(in the rows, 100 means zero)
X: rows in several groups, each row roughly a mix of its group's directions
X (112 x 10)
[[132, 118, 108, 154, 96, 84, 85, 106, 104, 76],
[132, 67, 79, 120, 140, 112, 99, 109, 108, 125],
[106, 68, 117, 100, 96, 78, 102, 58, 141, 115],
[57, 123, 70, 72, 107, 86, 124, 86, 120, 101],
[98, 65, 127, 113, 95, 50, 72, 103, 98, 106],
[123, 74, 120, 76, 105, 83, 58, 115, 82, 73],
[50, 110, 78, 65, 113, 110, 121, 121, 100, 96],
[112, 104, 97, 91, 123, 99, 110, 91, 80, 164],
[106, 70, 106, 62, 117, 63, 133, 93, 83, 98],
[87, 100, 130, 67, 87, 129, 139, 81, 98, 122],
[100, 79, 125, 127, 94, 52, 65, 110, 100, 109],
[100, 66, 89, 68, 91, 98, 135, 113, 141, 105],
[60, 143, 85, 88, 87, 96, 126, 73, 97, 94],
[103, 135, 60, 130, 121, 77, 111, 119, 102, 116],
[90, 123, 107, 79, 52, 98, 131, 105, 118, 73],
[122, 116, 99, 125, 69, 124, 137, 97, 129, 80],
[145, 87, 136, 125, 99, 113, 112, 92, 92, 131],
[120, 71, 83, 46, 116, 98, 122, 101, 111, 85],
[89, 119, 119, 60, 84, 113, 134, 89, 117, 68],
[104, 60, 129, 112, 90, 60, 108, 75, 105, 120],
[94, 162, 81, 116, 88, 108, 116, 120, 91, 93],
[52, 102, 69, 85, 96, 80, 123, 86, 124, 117],
[95, 131, 104, 110, 119, 78, 94, 59, 142, 109],
[110, 91, 76, 77, 105, 157, 100, 105, 79, 79],
[103, 115, 43, 90, 118, 100, 74, 84, 84, 81],
[90, 124, 71, 72, 104, 85, 118, 91, 117, 53],
[96, 95, 54, 131, 139, 95, 107, 96, 122, 115],
[114, 96, 65, 112, 71, 89, 131, 97, 139, 120],
[121, 134, 71, 110, 116, 119, 134, 114, 106, 70],
[80, 106, 151, 85, 121, 83, 73, 72, 90, 98],
[129, 130, 93, 133, 78, 97, 68, 88, 116, 73],
[115, 96, 58, 142, 80, 93, 119, 126, 100, 118],
[88, 115, 124, 77, 74, 114, 135, 100, 133, 72],
[81, 134, 90, 55, 106, 85, 101, 90, 65, 87],
[143, 82, 145, 108, 81, 79, 104, 86, 95, 85],
[120, 75, 110, 104, 106, 46, 75, 91, 79, 85],
[51, 100, 86, 75, 86, 87, 129, 85, 122, 120],
[75, 58, 78, 105, 100, 97, 102, 79, 125, 61],
[99, 150, 82, 110, 114, 131, 86, 101, 86, 68],
[83, 60, 129, 126, 105, 117, 108, 124, 107, 132],
[102, 122, 78, 87, 133, 83, 144, 97, 80, 75],
[80, 84, 109, 70, 126, 60, 86, 107, 74, 126],
[111, 76, 143, 91, 95, 86, 117, 89, 98, 147],
[76, 107, 78, 63, 101, 148, 126, 99, 105, 102],
[93, 61, 96, 91, 123, 99, 59, 92, 128, 129],
[100, 140, 60, 102, 75, 78, 127, 85, 86, 95],
[114, 43, 93, 107, 97, 123, 94, 69, 107, 81],
[88, 67, 138, 103, 79, 68, 87, 82, 101, 130],
[112, 128, 115, 105, 78, 80, 119, 94, 116, 47],
[61, 103, 70, 66, 98, 83, 121, 75, 93, 122],
[108, 144, 108, 135, 86, 101, 88, 107, 101, 57],
[90, 122, 98, 68, 108, 99, 80, 143, 61, 107],
[107, 129, 82, 62, 107, 103, 125, 81, 91, 59],
[113, 149, 102, 120, 97, 102, 118, 86, 119, 141],
[91, 131, 73, 112, 64, 119, 103, 139, 87, 112],
[72, 100, 78, 120, 108, 53, 63, 99, 112, 108],
[88, 122, 128, 108, 120, 109, 101, 157, 85, 109],
[100, 124, 72, 107, 73, 120, 124, 146, 108, 111],
[92, 118, 148, 119, 126, 118, 68, 89, 112, 89],
[116, 61, 110, 120, 95, 103, 84, 118, 89, 149],
[108, 50, 100, 82, 111, 59, 120, 95, 96, 118],
[109, 108, 85, 75, 139, 80, 121, 86, 69, 68],
[84, 123, 53, 120, 108, 131, 81, 111, 109, 77],
[84, 107, 61, 119, 90, 86, 71, 121, 78, 135],
[137, 98, 106, 95, 109, 82, 81, 79, 74, 147],
[139, 146, 101, 111, 98, 79, 106, 72, 101, 120],
[90, 106, 127, 115, 147, 62, 82, 87, 101, 115],
[103, 104, 88, 39, 105, 97, 121, 82, 86, 75],
[111, 73, 55, 107, 111, 96, 116, 103, 95, 146],
[91, 138, 93, 153, 112, 96, 74, 95, 92, 88],
[126, 100, 118, 109, 107, 97, 55, 103, 52, 95],
[95, 122, 82, 84, 138, 88, 143, 112, 73, 90],
[79, 111, 121, 133, 68, 87, 85, 122, 134, 83],
[96, 141, 80, 53, 107, 105, 105, 99, 79, 126],
[93, 117, 80, 119, 77, 100, 136, 113, 146, 84],
[106, 114, 137, 120, 75, 107, 95, 121, 130, 62],
[58, 88, 107, 124, 85, 92, 97, 101, 116, 149],
[98, 104, 122, 104, 106, 121, 72, 65, 150, 96],
[111, 42, 64, 93, 97, 108, 87, 113, 91, 112],
[92, 103, 43, 105, 129, 96, 128, 87, 115, 114],
[145, 87, 110, 113, 86, 84, 100, 57, 108, 74],
[85, 107, 71, 55, 103, 114, 94, 109, 80, 60],
[129, 70, 70, 77, 136, 112, 122, 94, 97, 119],
[101, 73, 109, 70, 90, 69, 114, 54, 120, 106],
[111, 154, 64, 99, 103, 117, 116, 79, 110, 94],
[150, 98, 74, 131, 130, 110, 92, 111, 89, 91],
[110, 84, 129, 130, 115, 69, 141, 87, 110, 117],
[129, 119, 130, 154, 100, 94, 111, 118, 103, 102],
[97, 55, 110, 139, 98, 76, 69, 93, 115, 105],
[104, 117, 97, 131, 105, 92, 76, 45, 119, 90],
[92, 119, 111, 112, 76, 108, 109, 140, 51, 94],
[99, 98, 138, 100, 68, 107, 82, 100, 57, 130],
[69, 40, 101, 93, 100, 119, 83, 110, 104, 107],
[94, 127, 144, 115, 146, 81, 100, 99, 113, 101],
[112, 84, 92, 114, 96, 114, 122, 156, 68, 96],
[146, 74, 94, 130, 126, 113, 94, 124, 117, 100],
[97, 107, 147, 110, 113, 113, 86, 82, 148, 101],
[121, 99, 97, 85, 95, 103, 145, 95, 70, 56],
[90, 49, 141, 101, 98, 103, 107, 116, 98, 128],
[109, 131, 115, 116, 81, 108, 149, 130, 104, 88],
[111, 77, 86, 118, 150, 116, 96, 89, 93, 137],
[122, 98, 93, 125, 126, 105, 103, 70, 152, 91],
[119, 156, 93, 63, 83, 107, 103, 86, 93, 99],
[66, 67, 83, 129, 109, 133, 112, 107, 127, 89],
[93, 108, 48, 106, 100, 82, 78, 86, 123, 133],
[61, 80, 97, 78, 130, 102, 115, 78, 122, 130],
[95, 65, 96, 107, 108, 86, 52, 63, 89, 111],
[121, 73, 89, 53, 117, 116, 135, 93, 102, 110],
[75, 116, 111, 54, 68, 98, 121, 80, 78, 103],
[106, 88, 70, 114, 91, 111, 63, 61, 75, 79],
[135, 109, 121, 152, 90, 76, 93, 88, 114, 96],
[114, 127, 125, 114, 84, 50, 70, 108, 98, 103]]
one row of each group, then the others: which group is each in?
[127, 120, 84, 128, 128, 107, 89, 129, 64, 85]
<125>
[83, 117, 126, 61, 125, 100, 101, 120, 62, 85]
<99>
[73, 95, 139, 125, 133, 117, 78, 87, 112, 120]
<34>

[122, 112, 90, 102, 95, 97, 125, 43, 125, 114]
<125>
[80, 161, 82, 88, 97, 110, 100, 117, 106, 120]
<125>
[115, 92, 69, 136, 97, 114, 87, 70, 123, 66]
<125>
[119, 133, 105, 112, 95, 94, 143, 64, 126, 105]
<125>
[146, 93, 106, 136, 111, 108, 69, 120, 80, 94]
<34>
[135, 108, 129, 92, 58, 91, 75, 81, 109, 82]
<125>
[150, 84, 99, 84, 135, 125, 114, 104, 104, 79]
<34>
[109, 64, 85, 130, 123, 108, 105, 113, 125, 140]
<34>
[138, 120, 122, 131, 102, 84, 75, 118, 77, 121]
<125>
